k369: [-38.8 -57.8  27.9   2.1 -42.4 -11.6 -10.0  82.6 -17.5 -63.8  59.4  24.0
  24.4  17.4 -82.2 -31.2 -18.5  52.9  45.8  -1.9]
k881: [-42.2  54.4 -61.4 -75.5 -60.0  78.7 -80.1 -52.2   1.5  49.8  44.8 -45.8
 -72.4  66.6 -36.0  -7.1  66.9  83.1   1.6 -20.3]
k588: [ 80.6 -55.8 -26.4 -30.4  -0.3  63.0  50.1 -67.8  59.0 -45.1  42.7  27.0
 -28.0  82.7   5.7 -17.8 -24.4  -8.4  66.7 -76.1]
k785: [ 42.4  39.2 -37.6 -47.2 -18.7 -53.0 -24.6 -53.2 -21.8   7.8  14.3  80.1
  -7.3  39.7  47.1 -28.5  70.7  61.6  33.6 -77.9]
k895: [-38.8 -57.8  27.9   2.1 -42.4 -11.6 -10.0  82.6 -17.5 -63.8  59.4  24.0
  24.4  -5.2  16.0  77.2 -14.4 -22.0 -24.0  42.3]
succ: [42.4]  [39.2]
succ: [1.5]  [49.8]

k85: [  0.9  10.7   0.4   1.5   1.8   2.1   1.5   3.5   2.0   8.8   5.2   1.6
   1.0  15.6  -1.3 -12.1   3.5  19.8  -1.9  -6.4   7.1  -2.0 -13.4   1.3
  16.1   4.8  -3.4   3.0   2.3   5.8 -10.9   2.2   2.5  -6.5  -1.6  -5.4
   2.5  -7.6   7.1  -1.4   8.5 -11.5   1.9   1.9  -7.0  -3.8  -2.9  -4.5
   1.6  -1.0  -5.8   0.5  -1.5   1.5  -1.2   0.7   3.6   3.9]
k331: [ -5.0  -9.1   7.5   1.7   8.1  -1.6  14.2  11.5  -2.6   3.0   8.0  -2.9
  -6.5  -1.3   2.8  -7.7  -1.1   7.1  -2.5  -3.5   1.3  -6.5   4.6   6.4
  -0.1  -2.9  -7.0   3.8  -5.3   5.3  15.6  -6.1  -5.6  -5.0   1.4  11.7
  -4.9  -3.2  -2.5  -4.9   0.6  15.7  -2.2   4.7  -2.2  -3.1  -3.7   4.3
 -11.5  -1.0  -1.7  -9.8  -7.7   5.3   1.5  -1.3   3.0   4.0]
k266: [ -2.6  -3.1  -9.6  -1.0  -1.7  -2.5   1.3   4.7   4.0  -2.6  -0.5   6.7
  -3.1   0.2   2.1  -0.4   0.2 -61.0  13.9   3.6   0.6  25.1   9.4   3.2
   5.4   0.9   1.3  -0.3  -0.2  -1.4   8.9  -2.4  10.2  -4.9  10.3   1.8
  -3.8  -1.8  -9.3   1.3  -2.8   7.7   6.7   4.1  -5.6   3.1  -8.7   6.9
   4.0   2.5   0.6  13.6   5.1  27.2  -0.5  -0.2  -0.3  13.1]
succ: [4.8]  [-3.4]
succ: [-4.5]  [1.6]
succ: [-1.1]  [7.1]
succ: [25.1]  [9.4]
succ: [10.7]  [0.4]
succ: [15.7]  [-2.2]

k71: [  5.2 -30.5  14.7  -6.2 -17.1  11.2  10.5   1.9  -8.3  13.2 -11.6  -6.8
  -1.2  11.7  -9.7 -32.8   4.5  -5.0]
k621: [  1.3   7.5  -7.0  -4.5 -17.7  27.2  -4.4  17.9   8.7 -10.1   3.4   9.8
   3.4  -6.0   7.4 -43.5  -8.4 -35.5]
k181: [ -3.5 -42.9  21.8  -9.6  19.2 -20.5  37.2  -2.6   0.6   1.2 -48.9 -13.1
   0.6  -7.3 -14.7   1.3 -10.0  69.3]
k327: [  2.2  42.7   1.0 -20.2  -0.4  12.5  49.9   8.1  17.6  24.5  27.4  -2.9
   2.6   3.6   4.6  15.9   4.3  64.8]
k680: [ 22.2  61.4   3.1  24.8   1.7   3.4  52.6 -18.2  -1.0  15.1   6.8  -6.1
   0.2  -7.4  -5.9 -16.7  17.8  72.8]
k506: [ 13.4 -36.9   7.0  -8.1   3.1 -20.1 -18.4  -3.0   5.2 -16.9  14.9 -12.9
  -3.2  -2.5  -6.5  -9.3  -2.1  26.3]
k382: [ -4.4  44.0  -3.4  -3.9  -1.4   3.8  18.4  -9.2   3.6   5.1 -11.7   3.0
   1.8   8.4  -7.5  23.9 -22.4   2.5]
k432: [ -0.1 -36.7  15.0 -23.8   8.7  -1.4  15.8  -5.4  10.4 -24.0 -20.3 -19.9
   4.3   6.6  -2.7   7.0  17.1 -20.7]
k815: [  0.0 -31.6   2.7  -5.2 -20.8 -24.1  -9.2  -2.0  -8.1   6.2  29.6  -9.1
   1.5   6.1 -10.1  25.3  16.5  23.7]
k583: [ -3.5 -42.9  21.8  -9.6 -19.4 -20.5  37.2  -2.6   0.6   1.2 -48.9 -13.1
   0.6  -7.3  18.3   1.3  -8.2  69.3]
k289: [ -5.3  12.4   8.5  35.0  11.9  17.5 -41.1   1.9 -13.4   5.4  28.7  13.4
   0.3  -7.0 -30.2   3.9  -9.2 -47.4]
succ: [-3.9]  [-1.4]
succ: [-20.8]  [-24.1]
succ: [6.2]  [29.6]
succ: [18.4]  [-9.2]
succ: [15.9]  [4.3]
succ: [15.0]  [-23.8]
succ: [0.3]  [-7.0]

k495: [ 57.4  15.7  -3.0   6.5   8.2  18.9 -57.1  61.8  69.6  11.1]
k644: [-54.5 -25.0  -2.1 -10.3  -8.1  -2.3  61.7 -35.8 -78.8 -22.3]
k274: [-17.8   1.7  18.6  31.1 -43.8 -36.5  32.0 -37.5 -22.5  58.3]
k984: [-29.1 -15.2 -41.4  -0.4 -29.0   3.3  57.9  -3.2 -16.9 -84.8]
k805: [-11.8  -4.6 -40.3  17.7  17.7  -8.3  17.8  -0.3  12.5 -64.5]
succ: [61.7]  [-35.8]
succ: [-25.0]  [-2.1]
succ: [32.0]  [-37.5]
succ: [-29.1]  [-15.2]

k841: [57.8 53.5 48.0 51.7 18.8 51.6 52.5 44.7 -8.6 60.5 44.0 -7.1 37.2 51.5
 57.7 49.7]
k624: [ 65.9 -48.9 -43.0 -47.2 -11.2  62.3 -47.8 -39.4  12.8  30.7 -38.6  17.2
  55.0 -46.8  65.8  61.6]
k831: [ 65.9 -48.9 -43.0 -47.2 -11.2  62.3  48.1 -39.4  12.8  30.7  64.8 -15.5
  12.6  76.9  28.7  22.4]
succ: [48.1]  [-39.4]
succ: [48.0]  [51.7]
succ: [44.7]  [-8.6]

k70: [-1.9 -1.2  2.4 -8.6 -0.2 -0.4  6.1 72.3]
k653: [ 6.1  3.8 -2.0 11.4 -0.3  5.9  4.5 -3.5]
k810: [-3.8 -1.2  2.4 -8.6 -0.2 -3.9  6.1  6.0]
k312: [-1.9 -1.2  2.4 -8.6 -0.2 -3.4  6.1 -2.7]
k191: [ 6.1  3.8 -2.0 11.4 -7.7  5.9  4.4 -3.5]
succ: [4.5]  [-3.5]
asked: [ 6.1  3.8 -2.0 11.4 -0.3  5.9  4.5 -3.5]  k653
succ: [-0.4]  [6.1]
succ: [-3.8]  [-1.2]
asked: [-1.9 -1.2  2.4 -8.6 -0.2 -3.4  6.1 -2.7]  k312

k67: [ -4.9 -16.7   3.8  -4.3  15.5   4.4 -15.5 -48.7]
k707: [ 13.3   8.3  -3.2  21.3 -18.6   6.9  -4.5  69.6]
k522: [ 15.6   6.1  -0.5   8.7   1.6   1.3 -10.5   8.9]
k265: [ 5.0  2.9  1.0  1.1  2.1  1.0 -2.9 -4.1]
k145: [-15.2 -19.2  -3.8  -2.0  -1.6  -2.9  -1.4  -6.7]
k228: [  0.6   7.5  -4.7   3.4 -14.8  -7.1  11.5  34.2]
k665: [  1.3   3.9   6.9  -4.4 -18.5   0.8   2.9 -17.6]
k427: [ 17.1  22.1   5.6  -2.5   6.8   0.9   1.4 -11.0]
k682: [ -4.2  -8.7  -2.9  -7.2   4.3 -14.8  -2.8 -29.5]
succ: [-4.5]  [69.6]
succ: [-18.6]  [6.9]
succ: [6.8]  [0.9]
succ: [-4.7]  [3.4]

k195: [  0.7  20.3  43.5  18.9  33.1 -17.9 -14.5 -19.7  -0.1   8.5 -13.2  10.9
  38.8  -9.7  -6.2  16.8  -7.6 -18.3 -10.9 -43.4  18.1  -6.5 -32.8 -43.6
   2.5  20.1   0.1 -27.5  -5.1 -30.0 -32.2 -13.7  36.3 -20.8 -17.0 -19.3
 -20.4  27.4  -6.9 -27.3  14.2  61.6 -11.0  29.3  10.7  17.9 -36.6]
k451: [  7.7 -20.9  -9.2   6.1  -1.8  -4.3   4.9 -14.3 -39.9  16.3  40.3   6.8
  21.6 -16.9  -7.8  83.2   3.0  16.7  -2.3 -36.2 -15.1 -11.0   1.7 -34.5
  22.4   9.9  33.4 -24.8   1.3 -17.7  14.2 -19.8  -6.8 -28.1  -2.8 -19.1
 -24.8  27.7   3.5   3.8 -28.3  30.0  -7.0  28.3   9.6   6.9 -31.9]
k765: [ 20.2 -32.3 -38.8 -23.6 -21.6  -2.3   8.1  11.5 -27.2  -9.1  24.0  10.2
 -26.5 -15.4 -18.2  22.5  24.3   5.8  32.5   7.3 -21.8 -24.4  27.0  -9.9
  -3.8 -26.8   3.7  -3.8  22.4  15.0  23.4   4.8  -4.3 -15.5  20.8   2.9
 -17.6 -20.2  30.6  41.6 -29.7 -19.3   7.5  -0.7  12.4 -36.7  13.9]
k318: [ 20.0 -32.7 -38.6 -24.6 -21.4   0.0  10.1  11.0 -31.6  -6.8  30.6   9.5
 -26.3 -16.0 -17.9  30.1  24.4  11.2  31.0   6.1 -23.5 -24.4  29.2 -10.9
  -1.7 -26.4   8.6  -5.7  21.9  13.7  25.6   1.7  -2.7 -17.6  20.6 -16.8
 -19.2 -15.4  29.5  42.4 -32.6 -17.9   7.0  22.5  11.8 -35.2   9.4]
k418: [  7.7 -20.9  -9.2 -11.5  -1.8  -4.3   4.9 -14.3 -39.9  16.3  40.3   6.8
  21.6 -16.9  -7.8  83.2   3.0  16.7  -2.3 -36.2 -15.1 -11.0   1.7 -34.5
  22.4   9.9  33.4  22.6   1.3 -17.7  14.2 -19.8  32.5 -28.1  -2.8 -19.1
 -24.8  27.7   3.5   3.8 -28.3  30.0  -7.0  28.3   9.6   6.9 -31.9]
succ: [24.0]  [10.2]
succ: [-29.7]  [-19.3]
succ: [22.6]  [1.3]
succ: [20.2]  [-32.3]

k73: [ -2.9 -14.2   1.6  -5.2 -34.5  23.2]
k367: [-16.3 -23.7 -21.0   5.7  71.1  35.0]
k594: [ -7.4   1.2  47.0 -22.6 -35.0  44.0]
k833: [-11.7 -21.1  -8.8   6.6   9.9  31.9]
k322: [ 13.9  12.3 -41.0   5.9  24.4 -34.3]
k87: [-11.7 -28.3  -8.8   6.6  44.3  31.9]
k53: [ -0.9  11.4  18.1 -23.9 -14.8   4.8]
k658: [  5.3 -34.5  14.3  -1.4  -5.8 -10.9]
k920: [ 18.2  -6.4 -62.8  30.6 -17.6 -34.4]
succ: [-5.8]  [-10.9]
succ: [24.4]  [-34.3]
succ: [-21.0]  [5.7]
asked: [  5.3 -34.5  14.3  -1.4  -5.8 -10.9]  k658
succ: [18.2]  [-6.4]

k100: [-11.0 -23.1 -35.5 -19.4 -22.1  -9.8  -1.1  18.3  27.6  26.1  21.3  22.3
  -3.8 -12.3 -22.7 -26.1 -28.1 -20.0  -3.8 -16.6  27.1  27.2  29.8  24.7
  38.9   0.4 -10.9 -23.2 -30.0 -28.3 -27.1  -4.6   1.0  22.1  26.9  29.1
  25.1  -1.9   7.0 -13.5 -23.8 -30.1 -27.8 -20.7  -7.8   1.2  18.3  28.1
  29.7  23.9  14.7  -5.8]
k967: [-47.9 -62.1 -61.3 -32.7 -34.4  -3.3  29.2  45.6  59.1  70.8  55.6  36.7
  10.7 -17.7 -42.0 -52.3 -71.3 -58.0 -39.1  46.1  16.6  39.0  57.7  65.3
  60.8  44.2  17.6  -8.6 -35.5 -56.2 -73.8 -63.6 -48.6 -25.4   7.1  33.9
  53.1  63.2  61.8  51.0  27.1  -0.2 -28.0 -49.5 -64.5 -61.1 -52.8 -31.4
  -3.5  24.9  47.4  46.0]
k24: [-41.8 -40.7 -36.0 -53.4 -35.7 -38.0 -38.9 -29.2 -24.8 -17.7 -19.3 -16.2
  -9.8  -8.3  -5.6   0.4   4.1   7.8   3.6  26.2  33.7  21.9  22.4  28.9
  24.6  34.5  35.8  37.5  38.4  40.3  44.4  41.6  46.5  38.9  49.4  40.1
  37.1  35.8  39.1  30.6  29.6  26.2  22.5  15.3  12.5   9.3   6.8   3.3
  -2.8  -5.1 -10.1 -32.9]
k961: [-42.0 -30.3  -7.4  -5.6  23.7  41.4  43.7  41.7  29.4  19.2  -2.0 -22.5
 -38.2 -43.4 -41.9 -34.7 -20.9   2.2  21.9  47.5  43.2  41.0  32.8  17.1
  29.7 -20.4 -35.9 -42.7 -42.7 -32.7 -22.9   1.6  17.6  39.3  43.0  42.8
  34.5  18.3   1.5 -19.3 -33.8 -39.9 -42.6 -34.9 -18.3  -1.8  17.0  33.5
  42.3  42.3  36.6  13.6]
k532: [-54.8 -54.9 -37.1 -13.7   7.9  44.6  57.8  58.2  48.7  17.2   2.3 -24.2
 -49.3 -55.8 -55.0 -42.3 -15.0  11.1  26.1  38.3  56.9  47.5  25.8   0.0
 -49.8 -46.8 -55.4 -54.0 -37.8 -12.6  16.7  42.1  53.6  44.1  44.8  23.0
  -3.8 -30.6 -50.4 -56.3 -52.1 -32.8  -9.4  15.8  43.8  56.3  55.2  43.9
  17.8  -8.0 -33.3 -67.2]
k655: [ 22.9  21.2  16.4  13.9   7.0  16.9  -5.8  -5.7  -9.9 -11.5 -17.3 -23.4
 -21.9 -27.6 -29.9 -24.1 -35.1 -29.0 -36.1 -15.7 -62.0 -21.7  32.7 -13.4
   6.9  -5.3  -0.8   4.8   8.2  13.4  17.3  21.7  25.8  22.4  37.1  30.0
  30.3  30.3  30.3  28.5  24.4  20.7  19.0  14.8  11.5   8.7   1.7  -3.3
  -8.1 -13.3 -16.6 -18.7]
succ: [-41.8]  [-40.7]
succ: [-2.0]  [-22.5]
succ: [6.9]  [-5.3]
succ: [9.3]  [6.8]
succ: [-25.4]  [7.1]
succ: [32.8]  [17.1]
succ: [21.3]  [22.3]

k177: [ -6.3   2.9  42.4  -2.8  12.0  -3.0   7.1  -3.8   0.4 -12.2  19.4  -1.2
   2.0   4.5   7.1   1.7   0.2  77.9  -9.4   0.9  28.5   8.9 -23.3   1.1
  -5.7   6.1   1.7  -8.1 -22.8 -30.1  40.1  -9.6  -8.9   0.5   0.2  -2.4
  36.2   4.1  -6.8   0.7  -7.7 -22.0  12.1]
k546: [ -3.6   2.1  43.0  -5.6  17.2   1.9   5.3  -7.6  -0.1 -12.3  13.4   0.2
   2.9   7.0   5.2   2.6  -6.7  71.1  -6.5  -1.3  27.7   9.2 -20.6   0.3
  -5.6   6.2   3.4  -7.7 -27.2 -22.6  36.7  -8.1  -8.0  -6.2  -1.8  -4.7
  39.4  -5.1  -7.9  -1.3  -4.9 -18.7  14.7]
k762: [ -6.3   2.9  42.4  -2.8  12.0  -3.0   7.1  -3.8   0.4 -12.2  19.4  -1.2
   2.0   4.5   7.1   1.7   0.2  77.9  -9.4   0.9  28.5   8.9 -23.3   1.1
  -5.7   6.1   1.7  -8.1 -22.8 -30.1  40.1  -9.6  -8.9   0.5   0.2  -2.4
  36.2   4.1  -8.0  -1.8  -6.0 -10.5  17.5]
k929: [ -3.6   2.1  43.0  -5.6  17.2   1.9   5.3  -7.4  -0.1 -12.3  13.4   0.2
   2.9   7.0   5.2   2.6  -6.7  71.1  -6.5  -1.3  27.7   9.2 -20.6   0.3
  -5.6   6.2   3.4  -7.7 -27.2 -22.6  -6.6  -8.1  -8.0  -6.2  -1.8   3.0
 -10.5 -13.9  -1.2   2.7  -5.8  19.0   2.8]
succ: [19.0]  [2.8]
succ: [-4.7]  [39.4]
succ: [3.0]  [-10.5]
asked: [ -6.3   2.9  42.4  -2.8  12.0  -3.0   7.1  -3.8   0.4 -12.2  19.4  -1.2
   2.0   4.5   7.1   1.7   0.2  77.9  -9.4   0.9  28.5   8.9 -23.3   1.1
  -5.7   6.1   1.7  -8.1 -22.8 -30.1  40.1  -9.6  -8.9   0.5   0.2  -2.4
  36.2   4.1  -8.0  -1.8  -6.0 -10.5  17.5]  k762

k208: [  5.6  -4.1   7.8 -13.6  -2.5 -69.6  53.2  10.6  31.2  -3.3  -5.3 -18.3
   9.1]
k404: [ -5.8  15.4  11.1 -28.3  11.5 -63.6  39.3   9.0  -9.7 -19.0 -18.4 -19.1
   3.8]
k35: [-13.7   9.4 -21.0 -25.6  22.0 -55.3  49.4  12.4  -4.7 -16.2  -7.1 -23.5
   3.9]
k89: [-14.5  10.7  -1.2 -27.8   1.8 -65.0  53.0  26.1  13.7  -3.8   3.9 -27.3
  22.9]
k468: [ 14.7  -1.8  25.1  -2.6 -18.0 -29.9   6.8   0.8  14.5  -2.4  -1.3   3.3
  14.7]
k857: [  7.3 -12.5 -23.2  -4.4  -1.5 -47.2  42.5   5.9  30.9  -7.2  12.6 -13.7
   9.2]
k279: [  6.4  -6.9  -1.3  -5.2 -19.4 -39.5  27.7  16.7  32.4   7.8  19.9  -9.8
  28.5]
k842: [  5.6  -4.1   7.8 -13.6  -2.5 -69.6  53.2   4.2  31.2 -18.2 -13.8 -18.3
   9.1]
succ: [-2.6]  [-18.0]
succ: [42.5]  [5.9]
succ: [-19.0]  [-18.4]
succ: [-3.3]  [-5.3]
succ: [10.7]  [-1.2]

k528: [ 27.5  58.3  42.0 -17.7 -69.3 -41.3   1.6]
k189: [ -8.6  17.2  35.0 -47.6  -0.1   2.4  38.2]
k559: [ 17.8 -20.2  12.7  30.2 -23.5 -62.0  -0.1]
k460: [ 12.8   6.4 -63.1  13.8  35.8 -34.1 -25.2]
k915: [-20.1 -68.0 -28.2  32.8 -48.2  48.5 -14.6]
succ: [58.3]  [42.0]
succ: [42.0]  [-17.7]
succ: [12.8]  [6.4]
succ: [-20.1]  [-68.0]
succ: [30.2]  [-23.5]

k845: [-35.5  31.1 -82.4  47.8  70.7 -10.7]
k904: [ 68.4  31.2 -82.4  47.8 -35.4 -10.7]
k57: [ 31.2  31.1  68.5  47.8  70.7 -10.7]
succ: [-35.4]  [-10.7]
succ: [68.5]  [47.8]
asked: [ 68.4  31.2 -82.4  47.8 -35.4 -10.7]  k904
asked: [-35.5  31.1 -82.4  47.8  70.7 -10.7]  k845

